In the data rows, 128 means zero.
Here is a table of points, one per row:
[133 141 167 125 133 134 113  95 136  92 158 140 167  93 135  95 127 166
 102 100 166 126 152  88  94  93 118  99 122 160 153 108]
[168 129 119 104 119 120 131  94  89  90 158 134 101  90 140 147 138 160
 136 139 159  98 160 111 122 122  94 155 128 145 150 109]
[165 168 105 166  87 155 146 148 110 148  97 103  89 123  88 139 164 151
 101 108 108 159 116 170 101 137 161  90 129 140 102 164]
[ 87 153 115 143 165 121 107 135 118 136 116 154 166 109 161 141 152 115
 122 144 121 105 151 109 138 165 130  89 150 159 146 119]
[118 141 148  94 159 138  95 129 137  87 133 162  99 154 128 155 102 101
 119 119  93 154 110  89 153 146  92 124 159 128 128 140]
[159  95 159 160  89 131 161 161 167 103 164 115  88 102 121  96 117 165
 143  90 139  99 158 128  92  89 103 160 144 103  91 101]
[ 91  91 165 109  93 132 113 167 167 136 158 126 107 109 118  90  98 164
 156  90 146  85 165 168  92  98 104 167  89 117  91  97]
[167 146 114 106 141 162 167 107 164 128 143  95 129 123 162 140 153 131
 104 146 132 112 140 106 161 147 169 148 116 100 119 152]
[107 153 149 137 119 117 127  99 136 135 106 102 148 113 153 148 161 115
 150 131 101 146 127 120 134 130 107 136 142  92 150 113]
[114 119 116 156 139 136 168 115  98 146 111 147 142 162 120 164 161 129
 158 152  91 140 137  91 124 131 141 148 156 154 141 153]
[134 146 109 143 145 102 108 161  94 166  97 101 142 154 141 105 162  99
 142 161  97 100  94  92 164 127  98 111 152 107 166 159]
[132 136 120 136  94 108 160 142 148 114 168 109 116 143 126 148  88  99
 137 134 158 160 156  91 115 107 134 166 117  95 124 142]
[127 159 149 163 108 101 128 107 127 100 148  95 155 122 148 107 128 103
 123 134 100 139 136 113 148 166 164 149 114  87 136 118]
[ 94 118 115 155 113 122 128 138 150 153  93 142 156 113 143  87 114 136
 103 114 101 133 128 172 151 137 134 111 116 127 102 168]
[142  96 144  90  91 118 140 118 107 142 104 148 103 158 160  87 117 158
 161 107 141 105 168 137 102 109 110 153 135  87 125  87]
[ 86 142  94 137 105 117 159  94 111 137 115 100 106 122 152 158 166 156
 150 166 127 165 126 137 122 139  88 143 165 146 129  93]
[ 94 150 107 148  94 134 167  95 123 123 155 156 142 115 142 166  92 112
 109 167 131 143 111 131 101  97 135 154  98 139  96 106]
[140 132  99 120 117 135 166 155  90 153  90  95  96  87 139 159 159  94
 126 159 121 125 127  98 133 110 153 101 109 134 167 157]
[110  89 114  90 146  95 165 141 125 141  91 140 129 102 157 144 140 165
 155 154 153 159 152 143  89 115 130 150 110 154 129 102]
[100 124 167 109 140 151 100 101 136 148 111 159 148 168  99 140  90 162
 162 127 127 154 127 110 122  93 156 168 121 114 116 106]
[151 157 109 166  94 169 122 118 136  98  86 103  96 135  89 100  88  97
  92 130 102 111  89 130 112 144 159  89 120  93 123 155]
[114 135  99 120 119 149 112 121 158 157 141 149 161 117 114 128 149 161
  96  85 147 140 132 157 123 126 136 136  90 152 124 119]
[120 141 169 116 146  90 104 146 149 148 114 114 134 166 119 122 116  95
 168 128  90 113 101 105 146 138  87 136 152  97 150 120]
[133 112 113 102 139 102 122  93 109  96 141 111 149 142  98 161 134 134
 163 132 135 151 109 111 150 117 124 106 167 139 108 107]
[146 107  99 102 119 117  88 127 116  97 155 140  94 136 114 128 102 148
 127 129 112 159 101 149 130 118 103  89 167 147  97  99]
[154  91 117 162 115  94  99 165 108 154 131 122  90 153  88 169 118 109
 115 115 103 152  96 164 114 145 161 129 121 100 102 151]
[126 145  96 161 162 169 113 152 165 167 104  88  95 142 135 134 127  90
  91 147 123 120 138 159 146 143 131  95 109 107 141 156]
[128 109 160  96 120 112 146 155 160 137 167  93 163 131 152 136 129 160
 147 114 154 161 151 124 104 116 103 166 102  87 126  97]
[113 138 108 161 110 125  97 167 129 146 110 156 170 146 109 109 101  97
 144 107  91 127 112 118 153 164 134  90 155 121 144 152]
[167 166 136 127 117 168  95  88 117 103 128 135 128 135 122  99 113 110
 126 168 151 127 102 120 160 158 155  96 161 133 136 152]
[114 141 128 102 153 143 160 142 165 102 125 101 155  99 165 162 167 116
 115 160 160 131 146 172 102 118  90 101 117 131 116  88]
[101 126  89 169 132 135 133 141 124 166 110 107 115 161 127 159 106  98
 128 166 130 119 108 119 146 152 153 162 110 108 170 107]
[132 151 148 113 152 110  91 127 156 103 149 123 167 107 106  88 156  89
 129 128  95 107 101 113 151 165 124 104 166 100 156 119]
[141 160 161 150 121 103  97  92 162  96 146 114 153 168 116 129 116 101
 164  92  96 133  96 119 155 158 103 136 151 124 110  99]
[127 106 162 150 146 166 139 115 123 149 140 153 163 115  99 133 134 147
 117 147 167  93 146 104 120  93 155 153 103 138 128 155]
[160 122 147 122 118 117  96 159 149 155 128 169 130 151  95 137  90 129
 163 116  96  99 102 132 142 111 121 122 160 116  96 155]
[129  86 122 103 131 115 147 101  92  91 148 162 101 102 160 158 168 138
 136 144 160 166 104 151 122 162 116 129 129 157 130 116]
[133 111 107 142 147 116 102 154 136  88 147 112 149 110  87 108 120 141
 124  95 112 126 122 157 101 153 109 111 134 169 146 128]
[119  90 165 100 154  98  95 166 163  97 146 154 107 115 154  90  97 158
 167 109 141 133 132 150  89  93 113 101 169 108 119  97]
[ 86  91  95 154 130 166 140  88 113 118 136 160 107 163 121 158 154 108
 131 164 147  85 107 119 166 139 154 167 109 159 141 159]
[167 141 122 115 145 133 163 150 131 102 133 149 134  90 113 142 166 156
 110 112 147  85 132 117 158 132 101 101 134 151 143 126]
[135 126 141 128 138 160 119  90 124 123 166 147 161 123  92 132 155 105
 110 160 152 107 133 105 147 105 136 154 101 160 135 104]
[139  93 166 102  93  96 135 117 168 163 139 106 129 170 129  90 124 132
 125  95 107  91 140 125 121  87  96 167 163 105  97 128]
[100 114 155 164 134 160 168  89 102 102 145 167 161 131 100 119 154 158
  96 111 166 134 132 150 124 120 116 155 124 156  96 114]
[ 96 115 136 123 152 129 162 148 110 148  94 152 148 158 166 145 140 147
 156 152 147 118 127 156 137 154  95 107  93 153 100 101]
[108 121 142 143 114 142 141 113 143 164 156 149 120 130 134  92 107 125
 104 142 139 169 147 158 138  99  99 127  89 141 111 142]
[141 108 110  90 101  98 154 141 161  89 158 115 164 103 167 108  95 145
 148 122 139 159 145  95 104  94 117 134 115 108  96 103]
[148 132  89 147 138 170 120 148  97 159 104 149 124 161 117 166 120  96
 110 123 123 127 103 112 145 143 158 130 122 126 155 162]
[157 167 109 159 110  87 151 166 148 132 102  97 109 168  89 100 104  97
  95  89  93 152  97 145 127 157 155 126 169  90 103 163]
[160 146 104 160  96 100 155 143 157 167  96 104 102 140  95 154  95 116
 119  87 104 151 102 122  92 161 159 121  87 110 116 164]
[102 134 109 129 158 108 108 141  90 141  96 160 161 135 140 145 147 106
 164 151 115 132 131 145 147 164 150  97 134 167 126 112]
[ 93 115  93 103 154 115 125 113 117 113 106 120 122 109 132 153 127 148
 151 117 141 159 133 118 116  91 149 128 102 132 156 128]
[140 140  99 128 134 134 119 114 156 120 161  95 127 110 128  93 168 108
 119 119 127  87 161 107 161 111 128 170 108 129 162 161]
[159 147 144 112 146 168 161 128  89 167 102 121 103 127 108 153 139 115
  97 124 113 100 156 100 153 126 166 163 137 120 161 163]
[141 124 117 107 158 135 122 121 105 141  89 119 129 163 148 110 140 117
 116 152 145 161 102 104 152 158 140  90 162 155 154 166]
[167 141 122 143  87 142 151 128 122  96 139 102 108  94 135 121 162 144
  98  93 145 159 153 149  91  91 116  94 102 154 111 113]
[147 147 140 143 168 160 134 102 116  91 152 147 146  98 106 106 166 153
  97 141 159  93 155 150 113 154  95 116 149 163 122 114]
[ 94  91 159  97 147 112 103 166 105 108 141 160 115 136 168  88  90 138
 168 107 126 118 111 170  95 128 111 121 106  93 118  90]
There is one direction along which these points spread out most. Take the direction at right angles to it along which they spread out most. Go by this last direction. How many in every 100 of the points above lie lower along it than each point below? Round to a whole number. More than half of the points above lie lower than the first one.
[113 158 105 160 104 134 112 135 131 154 109  95 141 101 149 126 153  97
 105 131 123 119 107 110 161 164 154 117  88 142 154 150] 62
[168  89 138  92 167 110  96 159 135 149 141 161  88 160 127  94  90 120
 167 128 137 101 135 112 163  99 144 141 167  96 135 105] 17
[104 140 156 128 106 141  98  95 108  89 146 106 114 116 149 128 128 114
  95 132 149 132 114 123 135 139 128 129 129 119 107 149] 52
[145 147 101 133 149 156 123 132 122 142 109 113 129 134  90 114 100 121
 119  85 130 105  93 131 112 117 140 110 142 141 129 159] 34
[149 149 168 130 125 129  92 107 144 116 140 140 148 143 149 163 121 162
 156 149 126 118 128 145 107 140 117 136 141 141 103 123] 47
[113 148 121 113  93 101 107 120  99 132 147 113 155  90  99  95  99 139
  88 109 127 138 142 163 110 140  95 110 116 161 111 100] 43
[135  95 164 110 154 162 152 129  96 102 140 124  89  97 147 159 111 151
 116 153 163 146 159 151 104 108 157 148  98 161 130 121] 93
[ 87 117 130  95 165 105 140 126  98 166  96 161  94 144 152 159 140 143
 120 151 119 111 147 126 141 105 141 133 101 140 169 147] 83
[105 119 129 109 120  96 121 137 143 154 102 116 101  93 146  94 122 115
 129 121  87 146 156 110 135 119 163 108 129  88 148 139] 22
